(in the rows, 128 means zero)
Each row of Z is roughly a mix of the hidden directions of one of 4 groups.
Z, 129 rows:
[[136 141 120 105 144 130 109 169  90  83]
 [172 135 114 164 100 109 109 123 166 141]
 [150 110 132 157 182 122 143 120  88 116]
 [116 164 100 128 153  91 121 150 110  90]
 [ 88 134 127 129 114 162  94 110 146  85]
 [ 85 153 160 105 163  99 120 123 147 126]
 [116 142  76 133 103 107 137  92 139 160]
 [166  83 117 133 104 135 152 132  87 142]
 [126 135 121  92 132 153 149  97  79 101]
 [124 106 117 136 194 159 123 133 139 148]
 [141 139 107 117 132  80  83 145 146  99]
 [153 107 108 106 103 124 117  86 169 105]
 [ 80 162 102 118 156 154 117 126 106 143]
 [164 119  86 126 155 142 147 129  84 111]
 [147 174 149 159 112 116 154  94 121 148]
 [ 76 130 117 128 166 111 148  88 131 121]
 [107  97 129  82 118 106  96 106 121 158]
 [106 111 134  88 141 123 120 142  78  93]
 [102 146 167 162 132 132 179 139 132 114]
 [ 67 129 138 131 128 109 166 138 153 144]
 [126 109 110 141  98 109 171 121 159  87]
 [121 124 107 134  73 137 170 113 120 159]
 [ 95 152 102 134 146 166 165 110 100 133]
 [152 130 125 122 146  97 144 152  67 114]
 [124  99 181 149  97 132 142 112 158 140]
 [124 136 166 153 172 104 124  96  97 136]
 [148 137 140 123 171 148 135 121 185 147]
 [119 159 105 104 157 108 109 138 157 172]
 [ 90 117 132 109 120 120 141 130 107  65]
 [ 93 174 144 115  91 123 130 115 157 106]
 [121 120 131 139 158  87  86 118 167 147]
 [156 115 163  96 169 143 143 156 125 105]
 [146 117 124 150  78 151 177 122 141 124]
 [158 108  98 173 117 120 122 168 152 127]
 [ 97 139 163 142 133 145 164 172 145 145]
 [162 113 130 120 103 138 105 161  91  90]
 [ 90 106 150 134  92 143 152  83 129 134]
 [133  95 116  88 148 110 139 137  77 144]
 [ 76 137 118 140 107 117 113 104 103  89]
 [145 100 165 142 111 163 106  88 129 108]
 [148 126 122 132 113  80 147  92  85 114]
 [142 147 197 127 152 123 147 121 145 127]
 [115  82 149 147 147 108 141 150 123 173]
 [114  74 124 140 173 122 134 143 111 155]
 [181 147  86 119 159 109 114 131 131 137]
 [156 110 117 139 108 188 117 135 141  98]
 [123 124  70  98 135 158 127  94 111 127]
 [ 93 115  92  87 147 151 128 115 130  94]
 [152 109 142 134 153 170 148 117 126  78]
 [173  95 166 136 113 105 145 147 105 137]
 [137 108 139 177 143 122 148 160 127 172]
 [122 132 134  87 155 132 117 159  95  84]
 [128 140 156 118 184 135 147 122 132  83]
 [163 152 123 131  81 109 171 119 145 122]
 [118  94 156 141 112 132 106  71 144 116]
 [127 128 116 163  75 131 117 117 157 165]
 [140 169 155 123 138 170 123 139 173 120]
 [ 73 114 114 119 172 121 133  97 136 137]
 [150 106 174 143 104 106 122 164 108 150]
 [160  73 157 125 120 150 156 129 108 119]
 [175 104 108  92 161 156 119 119 134 135]
 [106 119  85 137 135 132 112 152 172  91]
 [117  80 176 103 127 142 116 151 127 146]
 [112 118  74 116 136 139  87 139 161 114]
 [122 136 147 143  78 131 144 179 137 104]
 [ 82 154 108 141 123  81 122 104 113 142]
 [183 112 112 148 114 124  92  99 144 132]
 [114 128  94 156  96  98 129 103 115 170]
 [ 94  91  99 125 136 153 114 164 148 154]
 [143  84 127 107 106 139 143  93 162  98]
 [151 139 124 115 131 146  76 143  80 146]
 [167  84  96 130 149 130 159 137 129 154]
 [121 110 165 123 125 162 132  74 118 102]
 [190 127 127 104 116 133 154 126 124  92]
 [135 139  76 114  93 121 166 127 103 140]
 [113 120 135 116 100 120 121 151  73  87]
 [163 140 129 179 121 103 133 165 114 145]
 [141  76 116 155 118 155 164 153 138 120]
 [ 97 144 154 132 149 119 135 114 109  68]
 [138 139 126 151 114  97  95 142 184 113]
 [127 133  74 100 142 110  93 127 132  95]
 [132 150 126 165 129 112 141 102 173 169]
 [130 142 139 102 127 155 121 142 124  60]
 [121  70 131 131 119 112 125 167  92 128]
 [142  95 141 150 127 116 103 188 136 143]
 [ 95  96 127 127 105 101 128  96 140  82]
 [150 118  84 118  95 163 101 155 112 125]
 [158 129  91 177 127 125 132 166 115 145]
 [ 86 130 122 135 111 103 117 139 132 188]
 [113 165  90 100 146 128 130  90 101 110]
 [169 138 129 116 185 129 114 114 138  97]
 [126 113 113 126 129  99  83  78 133 155]
 [138  90 142 107 136 151 152 136  75 147]
 [ 82 135 123  98 153 101 121 148 106  92]
 [125 134 116 165 145 145 154 167  86 152]
 [156 118 137 135 154 127 151 113 168 179]
 [ 92 117 137 114 161  98 125  84 151 108]
 [137 176  75 152 149 110 131 121 123 134]
 [110 136 178 145 136 164 139 143 138 169]
 [126 124 117 152 105 120 173 116 169 166]
 [156 106 133 136 144 117 107  94 156  78]
 [ 68  94 128 123 128 100 112 129 101 130]
 [108 119 115 135 144  82 120  95 170 154]
 [ 86 150 128 131  95 139 143 155 149  87]
 [ 86 125 119 124 178 162  99 126 144 138]
 [ 88 131  80 142 146 157 134 142 151 104]
 [108 150 170 113  97 104 136 122 120  83]
 [ 89 172 143 132 119 154 124 137 172 119]
 [143 116 163  80 153 122 138 101 156 151]
 [108 148 167 128 163  93 144 113 160 146]
 [126 159 130 131 145 138 151 174 130 180]
 [151 107 103  91 147 152  82 116 125 150]
 [139 146 133 142 116 136 119 132 191 170]
 [151 138 150 109 154 164  99 135  87 103]
 [136 155  91 115 114 136 170 154 102 158]
 [150 139  93 139  62 119 130 143 126 129]
 [133 163 102 123 164  82 142 135 104 148]
 [170 137  92 121 128 116  82 131 104 152]
 [121 107 141  90 191 123 144 115 121 129]
 [171 115 129 150 118  88 142 113  86 143]
 [ 95 166 131  94 151 125 140  98  94 114]
 [150 140  84 140 143 129 137 140  72 145]
 [160 160 151 131 118 104 154  92  92 138]
 [155 104 126 163 147 139 169  86 133 136]
 [ 92 122 146  98 159 123 106 170  98 126]
 [121 106 138 131  81 116 136 172 105  95]
 [104  97 178 115 104 153 112 125 154 114]
 [ 85 148 185 144 150 122 121 130 125 112]
 [147 173 119 119 112 168 128 136 162  97]]
In each list below, one row fits none of the groups, and each other row fits one group, some only roughly. Which row is it?
- q878: [103 137 175 129 145  98 148 161 133  95]
- q425: [129 153 133 131 169 101 104 163 150 163]
- q569: [182 107 123 144 149 128 173 129 106 135]
- q814: [126 146 155 130 125 142 164 154 185 117]
- q397: [119 102 189  89 133 113 128 134 111 117]
- q698: [141 107  89 121 111 160 115 154 177 127]
- q481: [164 128 112 152 132 113 109 165  94 165]
- q421: [142 123  93 129 120 103 165  81 158 132]
- q763: [181 146 105 109 121 147 100 108 135 159]
- q844: [113 155 123 153 130  78 147 116  87 111]
- q840: [164 150 184 136 142 151 125 154 145 126]
- q87: [196 149 147 152 135 129 119 128 105 129]
- q666: [115 137 115 109 130 138  99 130 176 179]
- q227: [116 133  87  94 119 107 110 135  85  99]
- q780: [125  98 146 145  93 141 145 120 139  71]
 -> q698
- q826: [110 132 151 146 142 167 129 180 159 126]
- q431: [102 142 189 109 136 128 155 111 104 133]
- q51: [197 134 125 140 159 153 130 129 132 133]
- q898: [126 139 177 137 167 154 140 167 134 117]
- q48: [147 159 111 115 169 119 108 175 115 144]
- q273: [ 69 128  91 111 121 126 122 120 158 148]
- q616: [138 115 168 160 111 154 134 164 151  97]
- q841: [ 75 144  82 146 130 131 126 112 146 150]
- q932: [141  92  92 151 118 151 160 119 144 165]
- q266: [ 96 161 169 146 141 101 116 157 145 110]
- q688: [129  71  99  99 131 163 139 125 128 109]
- q638: [168 124  94 119  90 140 142 112  90 113]
 -> q932
- q77: [ 90 153 125 152  79 104 103 133 139 140]
- q492: [153 115 153 155 128 127 125 147 169  79]
- q830: [174 116 156 146 113  85 112 157 128 138]
- q259: [189 161 127 163 113 137 146 131 125 121]
- q448: [154 167 133 102 143 120 121  71 133 116]
- q729: [173 104 112 116 174 129 153 109 105 123]
- q522: [135 145 132 175  78  92 136 133 121 139]
- q888: [147  94  98 136 103 127 177 123  95 124]
- q603: [139 142 130 101 134  87 144  93 110  82]
- q399: [167 156 115 119 121 116 109  82 103 157]
- q244: [125 118 160 112 161 153 153 152 171 108]
- q646: [ 84 107  97 107 100 129  92 111 111 143]
- q987: [117 116 118 107 105 116  85 118  76 107]
- q345: [181 106 125 117 105 105  90 116 144 147]
 -> q888
- q824: [114 148 123 101 118 150 124 140  67 156]
- q511: [122 140  94 102 158 143 142  88 169 131]
- q40: [140 149 188 111 117 152 125 155 142 104]
- q13: [159 108 142 144 111 145 185 109 104 134]
- q415: [149 101  78 126 116 167 122 122 124 162]
- q985: [ 62 105 125 133 132 154 105 109 139 123]
- q188: [151 142 164 119  90 141  95 159 112 105]
- q496: [127  85 153 119 133 109 157 118  77 117]
- q574: [107 112 122 106 126 149  80 125 178 140]
- q943: [174 154 114 172 112 115 142 109 102 133]
 -> q985
- q412: [121 145 102 101 155 103  86 149  92 126]
- q186: [153 102 107 106 129 184 111 144 121 103]
- q4: [113 155 152 112 154 120 121 141  72 155]
- q906: [112 164 100 156 132 134 171 111 164 129]
- q981: [167 155 149 121 162 174 138 126 121 149]
- q630: [136 102 102 142  80  96  96 105 131 136]
- q694: [176 120 168 127 127  98 135 120  90 115]
- q267: [124 124 104  79 123 142 117  72 128 133]
- q685: [175 104 128 109 176 107 128 103 133 137]
- q383: [152 156  96  92 152 133 160 117  94 128]
- q681: [163 150 121 138 137  82 119 156  87 127]
- q609: [161 132  80 162 102 132 141 125  95 136]
- q46: [166 134 117 123 152 124  70 158 119 134]
- q973: [ 76 123 100 108 150 139 138 111 169 132]
 -> q685
- q892: [171  91 122 159 121 116 151 165 109 127]
- q368: [126 149 146 134 165 140 146 175 152 162]
- q703: [135 104 129 163 128 145 173 173 111 116]
- q957: [126  95 123 156  83 113 136  96 165 129]
- q833: [101 139  92 113 153  72 116 137 136 140]
- q265: [161 153 155 145 152  89 166 144 126 125]
- q887: [142 110 114 155  86 175 152 141 124 106]
- q369: [117 147 197 150 133 122 149 142 139 130]
- q866: [ 91 100 137 131  82 130 148 107 121  90]
- q11: [ 59 113 140 126 108 108 115 112 114 140]
- q625: [125 115 120 109 145 100  78 177 125 120]
 -> q887
- q489: [ 82 110 112 113  88 105 112 105 102 118]
- q847: [ 85 166 111 130 124 146 107 114 164 153]
- q614: [150 140  73 157 124 149 127 125 107 163]
- q338: [ 98 175 110 157 144 128 140 121 159  98]
- q128: [145 116 158 174 116 134 122 144 178 144]
- q650: [ 90 100 175 120 142 136 138 165 146 116]
- q723: [175 133 156 148 134 151 154 150 134  91]
- q526: [120 112 172 138 136 152 153 118 154  81]
- q802: [140 145  88 102 165  94 121  98 126 149]
- q5: [ 93 172 109 156 133 101 109 147 118 155]
- q766: [ 77  94 132 114 150 128 142 152 123  90]
 -> q5
- q284: [120 117 152 126 132 150 172 130 140  71]
- q226: [ 97 137 172 132  79 105 117 138 121 107]
- q971: [109 141  94 124 156  73 127 148 152 141]
- q325: [159 110 128 128 188 150 108 105 113 138]
- q316: [124  96 151  99 172 159 131 113 162 134]
- q219: [163 135 147 159 107  98  97 150 126 163]
- q728: [127  93 118 137 193 145 135 121 105 117]
- q486: [159 131  92 136 178 157 148 105 130 121]
- q14: [175 145 106 137 177 132 158 142 121 122]
- q645: [ 76 131 134 115 131 127 106 114 110 180]
- q734: [117 150 169 116 143  97  88 160 125 146]
- q737: [131 175 130 123 161 105 121 137 172 153]
- q699: [137 142 187 148 135 146 110 122 165 147]
- q970: [142 129 107 130 155 161 160 137 180 147]
 -> q699
- q467: [119 172 159 125 171 107 135 126 146  97]
- q85: [ 98 136 152 155 131 135  98 172 158 153]
- q199: [119 131  98 121 127 179 146  80 125 147]
- q438: [147 130  54 138 127 124 122 126 142 108]
- q210: [ 64 124 131 126 104  98 137 159 130 131]
- q767: [139 122 196 127 137 143 107 160 128 137]
- q928: [124 156 146 111 134 128 128 162 160  73]
- q249: [124 142 122 146  88  79 147 105  95 132]
- q571: [ 95 112 178 145 152 126 118 114 168 120]
- q879: [136  91  75 126 126 142 129 103 103 159]
 -> q928
- q8: [171 129 133  95 162 113 148 161 100 129]
- q468: [155  97  76 139 137 118 129 166 106 122]
- q789: [105 113  97 107 117  92 122  76 116 115]
- q463: [167 120 121 128  93 154 117 125  99  81]
- q865: [129 137 190 119 158 121 117 129 108  94]
- q893: [102 166 113 132 162 111 132 155  84 117]
- q989: [114 149 150 119 175 143 151 124 141 176]
- q517: [133 110 131 144 166  89 155  86 106 138]
- q146: [119 132 166 146 171 131 153 122 175 122]
- q54: [116 147 112  99 142 119 105 180  90 122]
- q433: [143 151  85 119 105 114 101 127 175 110]
- q662: [133 159 113 153  92 137 156 149 146  84]
- q168: [139  88 145 138 103 128 101 145 182 128]
- q124: [118 101 183 127  80 127 127 148 126 121]
- q959: [ 97 179 135 139 134  75 126 132 125 129]
 -> q433
